In the rows, 128 means zero.
First come named turns, each shown by rows before and after it. For each pair of rows after them, which turns, in which order, take the first row to the second? The first pair is done for you.
k7 (before -> after):
[112 139 129 111 118 135 151 135 175  96 142 173 181 137 124 133 164  99
 111 158 139 151 113 157 110 140 116 112  95 137 126 115 126 142 143]  ->  [141 135 124  99 108 134 137 130 137 101 144 171 175 142 101 131 168 131
 132 136 136 142 108 168  98 157 125 130  99 149 119 132 113 153 174]
[150 116 138 107 113 110 138  97 105 147 112  73  87 117 134  90  95 104
 161 145 123 108 167 123 138  61 150 109 140 147 151 162  85 107 142]  ->  [107 125 143 124 131 128 157 113 144 143 126  94  94 107 156 110  94  77
 138 168 144 129 155 113 154  42 134 102 124 142 165 134  79 105 106]
[112 126 111 134 136 131 127 117 142 134 133 136 115 111 144 137 135 117
 120 135 126 123 139 126 137 128 141 134 127 141 128 122 143 123 113]  ->  [112 129 112 133 134 147 118 129 128 137 145 141 117 113 132 143 135 128
 127 125 132 125 131 129 138 135 133 142 118 148 123 127 128 131 124]
k85 (before -> after):
[150 117  99 113 102 150 106 160 144 102 134 142 122 151 154 127 146 136
 151 133 150 128  95 143 139 122 115 130 110 143 126 119 106 141 146]  ->  [148 113  92 117 103 154 103 163 136 106 137 139 118 144 152 130 153 134
 143 131 148 122  89 142 135 120 114 137 113 150 123 116 110 137 146]
[120 129 145 131 162 144 135 116 119 127 121 108 116 121 130 113 116 126
 147 131 107 131 139 114 111 118 163 112 138 119 111 128 123 121 133]  ->  [122 134 146 135 160 145 143 125 127 127 122 110 119 125 133 107 117 125
 148 137 108 135 140 114 112 119 160 108 138 118 115 126 117 124 131]
[146 122 165 107  85  85 152 121 125 133 134 140 130 136  97  89 149 116
 145 170 107 150 145 115 134 140 140  96 136  98 134 124 105 108 161]  ->  [128 126 158 107  90  94 153 131 141 124 134 157 136 127 108 102 159  96
 135 178 119 152 133 114 142 129 131 105 134  94 139 105 112  99 140]
k947 (before -> after):
[ 92 151 131 137 135 154 133 158 147 128 155 149 150 120 126 146 124 133
 130 137 151 150  97 128 152 134 100 126 102 146 125 122  82 160 124]  ->  [126 128  82 109 138 128  94 134 117 123 144 146 121  90 136 155 141 120
 116 122 124  98  93 155 134 132 119 168 113 143 121 100 153 112 105]
[143 121 104 119 131 138 109 144 105 129 130 159 119 125 123 145 142 125
 134 117 156 115 101 140 134 120 119 165 122 141 132 123 137 120 126]  ->  [144 128 114 116 109 123 135 152 134 117 118 159 131 148 119 116 144  96
 134 137 161 130 117 139 144 119 119 136 133 134 143 110 128 121 134]
[130 137 128 126 119 127 136 124 126 127 122 129 145 118 132 127 149 149
 122 121 135 128 127 137 143 122 127 154 131 126 135 120 131 111 123]  ->  [125 139 133 127 116 125 143 128 137 126 121 132 145 128 131 118 140 145
 119 130 135 135 127 131 139 124 126 145 136 123 132 118 122 115 126]
[121 133 159 145 132 132 137 129 137 143 129 124 143 150 125 117 113 150
 138 130 138 144 126 109 139 134 124 104 131 124 129 144 104 160 122]  ->  [145 115 121 127 146 126  99 108 103 138 130 119 119 115 136 140 123 157
 129 106 113 106 113 134 122 134 135 142 137 130 121 143 148 133 114]
k861 (before -> after):
[126 147 154 126 112 145 164 109 101 119 114 146 182 130  99  92 155 148
 108 111  91 120 130 118 115 131 126  99 114  70 154  79  83 136 152]  ->  [123 143 154 131 123 150 165 101  96 129 113 134 177 124 107  99 151 154
 105 108  72 117 139 111 116 133 133  96 114  66 150  88  91 134 143]
[142  80 130 117 140 150 115  97  92 130 127  94 111 113 122 139 118 171
 157 111  94  98 136 107 102 130 150 156 127 130 122 161 136 136 126]  ->  [148  75 101 102 123 126 109 100 109 110 119 113 100 110 126 135 134 128
 143 120 101  83 127 125 101 122 145 167 134 126 136 124 167 107 118]
[142 124 131 119 102 134 117 143  78 117 144 134 144 142 113 127 125 151
 120 116 155 119 116 125 113 136 157 138 118 138 140  91 130 169 160]  ->  [143 116 140 129 118 141 115 131  67 126 146 117 133 141 122 134 117 167
 115 107 139 118 129 113 114 138 164 126 117 132 135 110 135 172 149]
Then:
Each pair is two turns apart.
[145 120  85 108 141 139  93 127 120 139 138 150 128 108 142 146 142 122
 107 123 139 114 100 150 132 133 120 175 117 132 135  94 148 101 110]  ->  [132 122  95 114 125 125 124 137 151 128 130 156 137 121 144 127 151  85
 105 146 145 127 108 143 142 124 121 147 119 123 146  76 147  94 109] -> k947, k85
[157 106  98 127 100 100  92 151  99 115  86 135 142  94 102 135 117  97
 144 142 122  94  95 193 118 109 119 142 138 139 157  93 204 107 121]  ->  [142 134 156 149  79 121 134 177 118 132  99 133 174 142  67 101  93 126
 176 155 151 149 106 168 134 120 110  99 125 142 154 133 112 178 164] -> k947, k7
[144 133 131 123 124  77 106 120  60 131 142 119 142 136 134 117 137 150
 151 108 127  88 125 153 100 129  98 140 138 126 125 142 204 124 125]  ->  [128 135 130 126 119  67 126 125  95 121 134 129 147 143 147 106 147 108
 140 138 132  92 128 150 108 114  91 128 143 114 139 108 218 108 108] -> k861, k7
[120 115 142 157 177 132 108  90 121 135 146 106  99 134 140 149 112 152
 174 114 127 142 125 141 128 115 154 130 156 158  81 143 142 115 102]  ->  [ 98 123 135 155 160 123 130 116 168 118 148 139 114 137 144 141 119 102
 163 151 158 161 116 143 145 105 135 119 147 152  98  95 134  99  91] -> k947, k7
[146 113 147 120 125 112  82 115 114 148 146  95 114 117 126 131 123 147
 118  93 101  97 150 135  98 117 143 157 117 114  90 152 122 138 145]  ->  [124 111 131 119 128 101  93 119 152 129 138 120 115 103 154 134 134  90
  97 121 116  95 149 131 104 100 130 157 113 100 103 101 148 109 105] -> k861, k7
[121 126  87 110 136  84 137 141 113 114 117 131 114 129 121 138 115  77
 112 107 112 145 143 150 117 114 157  96 128 101 134 122 161 126 117]  ->  [117 150 108 111 129 105 141 165 106 124 135 141 133 148  93 135 103 112
 142 105 141 171 131 148 127 125 145  94 117 114 127 144 106 162 150] -> k861, k861
[160 143  91 106 117 162  93 133 100 139 118 167 138  69 115 176 167 174
 162 106 149 127  89 179  86 122 125 170 148 158 146 146 152 135  84]  ->  [142 149 146 133  67 111 174 136 166 128  69 140 165 139 106  86 147 115
 169 166 141 164 148 147 100 111 141  73 174 124 170 147 132 149  96] -> k7, k947
[128 107 153 146  97  85 130 102 126 173  99 112 141 154 134 130 118 116
 150 156  81 131 166 115 129 135 161  97 142 126 101 155 138 138 147]  ->  [135  98 137 138 112  91 105 100 102 172 104 111 124 132 138 151 127 130
 152 135  72 111 157 127 119 140 162 121 142 129  92 159 162 125 139] -> k947, k947
[143 115  96 111 132  95 114 123 122 126 125 141 139 119 140 126 148 118
 113 157 144 114 115 152 131 142 135 137 133 124 140  83 134 110 126]  ->  [130 124 107 119 158 135 105 128 110 140 149 139 139 107 144 153 138 159
 115 135 150 126  99 141 138 149 122 148 120 136 128 110 109 137 119] -> k947, k947
[100 134 148 160 143 158 137 125 128 142 143 118 131 135 126 153 115 150
 132 125 129 153 126 103 136 122 117 108 117 124 123 159 102 159 118]  ->  [110 123 101 143 131 123 128 116 146 119 123 133 122 116 140 148 140  92
 105 139 124 118 125 125 126 108 124 127 130 113 138 105 161 100  88] -> k861, k861
[128 114 105 124  95 129 132 146 135 112 122 154 145 164  73 130 145 121
 131 148 153 130 153 167 139 126 151 119 105 114 131 130 135 106 148]  ->  [141 112 110 126 119 149 110 128 101 128 132 131 133 141  78 158 139 172
 133 116 133 118 150 164 133 133 160 132 100 120 110 165 136 121 146] -> k861, k947
[136 139 110 114  97 124 128 154 135 105 121 167 150 138 113 124 139 111
 147 136 166 138 113 139 133 128 113 151 120 150 140  89 111 130 149]  ->  [126 121 145 150 150 145 127  99 115 133 107 106 132 123 141 140 109 167
 139 110 104 136 150  91 126 129 138 125 124 137 121 164 125 162 122] -> k861, k861
[138 137 138 126 151 107 101 116  97 137 165 117 113 136 105 119 123 141
 145 122 116 137 129 130 109 124 105 153 145 152 118 142 136 113 158]  ->  [101 139 138 139 165 114 122 123 142 128 161 127 113 126 130 124 120 102
 120 150 123 152 135 116 124 103  92 134 141 140 126 112 145 101 117] -> k7, k7
[153 111  95 119 152 137  81 100  83 135 135 131 100  95 124 158 136 158
 114  94 104  90 123 141 118 128 148 170 127 144 117 123 165 114 114]  ->  [157 102 113 138 144 120  97  82  89 138 108 103 100 114 127 129 121 159
 118 104  79  92 150 126 113 131 165 136 141 133 117 146 169 122 115] -> k7, k85
[114 116 112 122 114 118 138 136 183 126 139 122 126 130 120 108 139  92
 113 140 131 108 143 124 134 108 128 119 124 133 147  94 133 103 141]  ->  [129 130 124 120 101 128 136 148 159 137 154 121 132 147  91 101 133 131
 137 126 138 121 137 129 134 121 124 121 126 148 135 120  95 130 178] -> k861, k7
[119 141  99 110 150 142 126 127 134 137 146 129 107 106 153 156 131 127
 132 137 134 119 125 110 126 131 112 126 116 126 113 118 135 124  98]  ->  [141 137  95 102 116 105 138 130 138 126 125 129 112 132 128 118 138 102
 146 149 130 114 137 128 119 131 124 116 134 119 122 102 144 108 126] -> k7, k947
[103 141 167 157 127 139 148 117 145 135 124 113 139 140 140 114 110 145
 126 134 116 149 147 100 136 135 133  96 129 110 143 153 109 158 113]  ->  [114 130 126 136 115 107 144 125 161 111 109 140 131 126 143 111 131  88
 107 154 124 127 137 129 133 123 127 114 140 103 154  94 155 106 100] -> k861, k861
[116 124 133 143 125 138 126 117 125 130 129 128 140 130 145 140 119 126
 122 120 129 128 133 127 135 134 124 139 116 130 139 121 125 142 111]  ->  [131 121 129 141 119 128 127 109 111 131 122 125 139 134 137 125 122 133
 127 112 118 125 142 128 129 141 136 141 124 126 137 132 129 141 121] -> k7, k7
[111 136 131 108  99 129 121 124 138  76 114 144 130 149 139 102 107  74
 156 158 137 110 109 113 109 121 143 119 121 125 147 117 131 105 140]  ->  [102 140 159 125 117 150 132 113 122  95 117 119 130 155 137 109  90 121
 170 145 122 123 117  93 114 129 150 101 119 131 130 162 101 143 144] -> k861, k861
[164 163  86 110 126  87 127 125  95 119 141 147 151 159 110 111  65 148
 140 127 129 142 132 183 103 165 145 163 129 121 157 126 126  95 121]  ->  [154 163  96 119 142 110 123 131  88 132 157 146 157 152 110 127  56 177
 148 118 132 150 126 173 104 176 140 162 117 129 151 145 108 116 122] -> k947, k947
[182 116  95  98 112  64  95 128 131  89 125 134 115 132  93  99 154 123
 122 139 123 136 118 156  93 132 151 144 158  98 135 112 151  78 140]  ->  [139 138  97 101 134 109 100 167 162  85 165 173 134 115 107 141 157 122
 115 141 170 161  75 154 115 126 107 156 130 114 132  92 112  93 121] -> k7, k7
[124 138 154 132 120 155 119 111 124 159 141 105 135 120 128 145 121 135
 137 122 103 132 136 101 122 128 123 133 127 137 109 157 124 157 113]  ->  [116 135 156 136 125 154 123 111 132 153 131 100 137 116 136 139 115 121
 128 131  98 132 143  97 129 122 124 126 131 127 108 155 137 150 102] -> k7, k7
[154 134 131 114 121 122 130 134 107 125 135 129 135 116 112 133 148 135
 139 122 134 128 123 136 133 130 138 139 133 137 142 120 123 121 159]  ->  [145 124 141 125 129 114 141 112 117 128 112 107 131 115 129 121 142 118
 130 135 109 123 143 115 133 128 150 112 139 121 147 130 140 120 138] -> k861, k7
[127 127 141 127 109 147 135 141 150 136 134 141 130 145 111 139 127  93
 137 144 147 151 130 131 150 150 113 112 128 177 122 115 121 117 126]  ->  [157 108 127 114 113 138 109 120 107 143 129 115 113 130 112 144 127 121
 140 116 115 120 135 140 139 158 131 131 136 184 108 135 143 112 135] -> k947, k7
[128 130 139 143 113 129 132 118 134 142 147 132 124 157  93 105 132 144
 164 106 115 117 133 156 142 136 125 127 135 135 129 127  97 153 160]  ->  [ 94 127 140 155 127 128 155 123 173 132 136 138 125 144 120 106 134 103
 140 134 112 124 133 136 153 118 114 108 135 119 143 102 116 138 116] -> k7, k7
[126 135 116  97  97 104 105 160 146  95 142 119 115 133 113 101 174 126
 164 110 145 137 123 159 101 142 180 142 137 112 135  72 127 111 144]  ->  [106 139 116 103 110 110 112 166 165  91 145 124 121 128 126 113 173 108
 155 116 151 147 116 154 105 131 175 141 134 110 144  59 124 111 128] -> k7, k7
[142 119  85  81 151 145 124 138 141 155 137 134 115 108 126 112 133 116
  89  96 171 112 107 126 136 146  74 136 134 142 130 118 130  75 113]  ->  [171 114  96  74 141 137 119 129 113 164 129 116 116 124 106  96 127 145
 112  79 154 106 118 131 125 161  90 134 144 144 120 150 123  89 146] -> k7, k85
[140 119 179 181 164 116 174  94 132 157  96 119 131 145 142  86  90 145
  99 172 111 124 153  67 102 128 163  83 130 102 114 194 131 148 110]  ->  [165 105 149 164 156  90 155  79 123 144  79 119 114 137 146  83 104 127
  89 171  95  95 152  88  90 124 176 102 146  99 118 173 174 115 104] -> k947, k947
[147 134 134 111 110 126 131 151 135 119 123 136 147 146 116 113 132  85
 123 142 147 119 135 138 128 143 153 133 117 131 134  93 142 122 145]  ->  [137 135 166 130 132 147 136 129 120 139 129 104 145 142 122 116 114 131
 127 121 116 127 150 113 131 154 162 111 117 129 120 143 120 160 142] -> k861, k861
[119 134 166 148 134 144 151 119 145 154 126 106 158 128 152 116 114 170
 105 158 122 138 130 113 153 131 131 102 140 139 131 164 101 156 124]  ->  [129 119 121 123 117 108 143 117 164 125 112 128 149 116 165 115 141 107
  84 175 125 115 122 138 142 115 132 121 147 129 150 100 155  98  99] -> k861, k861
[146 128  89 126  99 121 104 148 128 121 127 149 142 119 129 134 128 131
 109 143 145 128 106 151 141 136 122 157 143 114 134 106 144 120 136]  ->  [155 123  88 128 101 112 106 131 127 122 117 135 135 115 137 127 130 130
 105 134 123 119 124 146 133 134 133 148 149 109 135 112 159 113 132] -> k85, k7
[114  82 130 136 138 121 182 119 169 100 107 112 131 133 168 131 120  80
 128 109 107 106 125 127 122  98 128 107 135 150 103  90 152 109 144]  ->  [144  93 129 120 133 146 154 133 124 111 139 126 131 137 129 143 124 144
 159  68 128 107 104 145 115 119 123 138 127 179  88 121 109 140 193] -> k7, k7
[139 135 142 150 129 105 129 116 122 137 116 112 113 140 129 101 125 131
 117 143 132 132 150 117 125 118 146 109 134 109 136 146 127 136 113]  ->  [147 131 130 144 139 107 121 109 114 135 118 108 106 127 132 115 127 135
 116 137 123 118 145 121 118 126 146 121 133 112 132 145 146 127 106] -> k947, k947
[111 127 115 138 120 109 150 140 146 119 116 146 130 135 126 118 127 100
 134 139 139 136 115 126  95 119 120 124 137 106 163 119 126 131 149]  ->  [131 129 115 125 120 110 135 135 123 125 119 145 131 138 114 118 128 119
 148 123 134 131 109 133  88 126 126 135 135 113 157 137 119 137 170] -> k7, k7
[108 108 131 147 120 123 117 115 115 123 168  93 146 104 122 129 114 162
 176 110 120 163 131 115  99 120 145 147 147 140 114 140 108 121 145]  ->  [129 105 111 133  95  95 115 123 118 109 153 101 142 113 114 114 122 131
 176 124 127 151 133 130  93 118 150 151 157 137 124 113 128  92 152] -> k947, k861
[123 141 148 141 122 149 135 160 154 126 150 143 133 148 124 127 125 137
 146 135 153 153 111 139 139 132 116 131 109 133 129 136  86 157 143]  ->  [160 132 131 127 110 127 111 143 116 126 141 131 120 151 103 119 129 157
 155 114 130 128 119 153 121 143 137 145 125 142 125 150 105 145 167] -> k85, k7
[161 128 131 115  89 131 132 137 114 132 124 115 132 162 100  77 133 147
 159 121 135 137 129 149 122 153 138 123 139 125 131 153  91 121 162]  ->  [128 119 123 125 103 118 151 127 160 114 107 118 127 152 137  74 134  85
 125 157 123 132 138 135 122 131 134 106 144 100 147 117 127  89 103] -> k7, k85
[133 138 123 137 116 120 147 128 169 120 115 140 121 133 143 111 142 108
 114 148 131 136 119 127 138 124 123 115 122 123 133 114 130 121 117]  ->  [166 142 123 129 106 115 128 126 125 127 121 131 122 141 116 114 140 146
 136 122 131 126 118 142 129 138 129 128 122 137 120 141 110 137 155] -> k7, k7
[126 143 111 114 103 125 148 133 161 100 129 153 131 135 138 128 133 104
 141 130 119 146 116 137 133 119  95 152 125 118 136 113 126 109 125]  ->  [139 146 128 120 112 142 137 126 135 118 140 138 127 138 129 134 121 154
 154 105 109 149 114 129 127 138 109 145 119 129 121 159  99 141 148] -> k7, k861
[114 107 175 151 126 133 125 113  87 138 142 121 129 127 118 140 121 192
 142  97 132 126 115 113 119 141 123 135 123 147 116 194  80 188 148]  ->  [ 68  99 177 175 140 113 163 104 152 120 116 117 124 116 164 133 121 119
  98 147 116 132 142  81 131 111 122  97 129 113 135 151 123 162  79] -> k7, k7
[156 136 112 116 106 135 120 141 119 129 127 143 128 136 106 144 143 142
 130 107 153 126 108 161 130 144 115 156 125 134 141 130 126 112 165]  ->  [145 140 126 117 104 145 130 145 126 137 127 144 136 143 104 138 142 143
 137 116 161 135 110 150 138 147 107 143 121 134 139 137 103 125 169] -> k947, k947
[127 147 137 127 113  93 132 136 135 136 111 116 142 173  92  80 143 119
 133 126 136 127 144 137 106 131 111 103 135 133 120 131 127 112 161]  ->  [142 133 111 114 128 100  98 119 103 138 118 108 126 145 103 106 150 136
 127  98 120 101 133 148 100 134 116 136 133 145 111 134 157  94 155] -> k947, k947
[169  98 143 124 110  99 153 126 112 174  80 106 104 120 124 162 147 116
 197 115 110 138 201 110 151 156 129 102 176 153 158 114 101 141 135]  ->  [126 105 143 136 152 146 146 134 122 181 103 113 104  82 155 209 146 132
 176 104 125 149 175  98 165 149 107 122 153 160 152 117  93 156  93] -> k7, k947
[113 137 131 101  94  95 149 166 146 121 122 168 126 150 115 116 131 101
 115 155 150 152 103 119 132 137 105 133 129 144 155  89  75 118 127]  ->  [134 137 124  88  86  91 132 167 123 123 130 171 122 153 102 117 137 118
 123 140 150 144  95 132 126 145 107 151 132 153 154  91  77 109 145] -> k7, k85
[143 112 131 128 105 117 130 130 123 132 125 131 125 139 136 107 133 131
 137 134 131 127 131 134 128 106 163 126 144 101 112 155 133 127 100]  ->  [124 119 133 129 115 139 127 148 127 135 144 151 134 129 135 128 132 137
 143 133 158 140 111 139 134 102 145 138 131 108 113 150 113 140 100] -> k7, k7
[109 156 167 153 139 167 118 168 124 150 157 131 152 160 105 148 112 175
 133 107 160 154 104 116 131 132 103 115 112 157 101 174  63 188 178]  ->  [ 99 122 165 174 136 107 159 115 170 134  85  86 137 165 151  97 106  90
  94 158  88 131 167  90 122 105 147  53 151 105 118 151 150 138 120] -> k7, k7
[110 143 114 106 117 153 110 159 130 107 155 168 136 123 116 103 148  85
 128 105 169 158 114 171 141  97 102 173 133 130 135 104 102 132 129]  ->  [144 117  93  96 128 137  85 119  93 114 138 138 108 101 120 106 157 104
 122  80 127 117 127 175 121  96 131 189 148 126 125 129 146 112 122] -> k861, k947
[134 131 156 132 134 122 129 100 113 138 129  96 120 125 138 131 113 145
 125 117 102 123 154 117 136 130 147 112 129 123 119 158 138 142 138]  ->  [134 131 158 136 123 114 136 103 125 133 123  96 124 136 137 121 117 129
 131 125 105 130 158 114 133 131 143 102 131 119 123 155 130 145 138] -> k947, k947
[113 111 105 154 167 130  95  92  97 140 130  84 104  84 161 163 106 136
 103 105  85  98 165 107 133 121 123 142 134 105 116 163 176 129  69]  ->  [114 129 106 145 168 159  83 118  87 149 163 113 111  79 146 189 108 166
 115  87 117 111 134 119 142 129 101 170 115 127 107 165 138 149  83] -> k7, k7
[134 116 128 126 100  98 139 126 131 163 123 121 139 142 117 135 121 163
 139 129 145 178 112 106 127 121 141 118 135 152 146 143 128 151 150]  ->  [118 117 118 123 103  98 148 137 152 149 126 140 142 135 128 144 127 135
 125 145 165 179 100 110 131 105 126 124 131 151 154 113 136 136 128] -> k85, k85
[ 99 160 141 135 184 172 160 176 185 119 169 149 148 100 156 135  86 132
  96 176 152 146  94 141 134 130 105 137 125 132 131  88 143 143 104]  ->  [194 141 101  92 126 105 123 148 120 112 137 142 129 122 107  88 107 140
 129 146 129  95 111 188  97 148 145 164 164 137 131  86 180 108 176] -> k7, k947
[113 138 147 145 163 170 121 110 134 143 148 142 139 153 121 145 103 153
 129 128 123 152 133 116 162 142 130 129 118 114 116 179  89 170 148]  ->  [119 112  94 129 167 133 101  90 140 121 123 152 114 116 149 154 131  93
  93 139  98 107 132 135 146 119 143 157 135  97 125 117 175  98 104] -> k947, k7
[105 139 135 140 128 154 149 153 119 135 129 135 126 116 137 145 142 144
 124 145 150 130 121 154 128 145 119 132 133 133 121 129 108 125 116]  ->  [109 137 128 134 112 133 156 149 131 129 117 132 128 127 133 126 142 121
 125 160 151 129 130 158 125 142 128 123 142 128 127 115 120 111 120] -> k947, k947
[134 124 109 118 138 128 120 124 126 130 128 141 116 110 143 141 142 103
 114 126 126 109 114 135 128 124 126 146 129 125 136 108 151 108 107]  ->  [156 119 123 121 130 121 115 109  98 140 122 110 112 126 127 127 133 137
 134 107 113 111 131 129 119 132 146 135 139 127 124 145 136 128 136] -> k85, k85
[145 124 119 121 134 135 135 140 155 131 120 160 132 135 133 139 139  99
 129 140 130 135 108 141 123 106 116 152 108 131 148  85 150 105 128]  ->  [165 128 135 117 126 147 128 140 118 145 126 147 129 154 104 131 132 147
 158 113 131 140 110 140 120 124 128 147 111 140 138 128 120 138 169] -> k947, k7
[135 122 112 118 115 109 126 120 123 129 109 136 126 131 126 116 138 113
 130 132 127 124 132 142 126 121 127 133 134 127 137 111 134 112 131]  ->  [132 130 125 123 124 129 120 133 110 138 132 134 133 133 114 126 137 140
 139 118 145 130 123 138 130 130 115 140 122 141 125 131 104 139 147] -> k861, k947
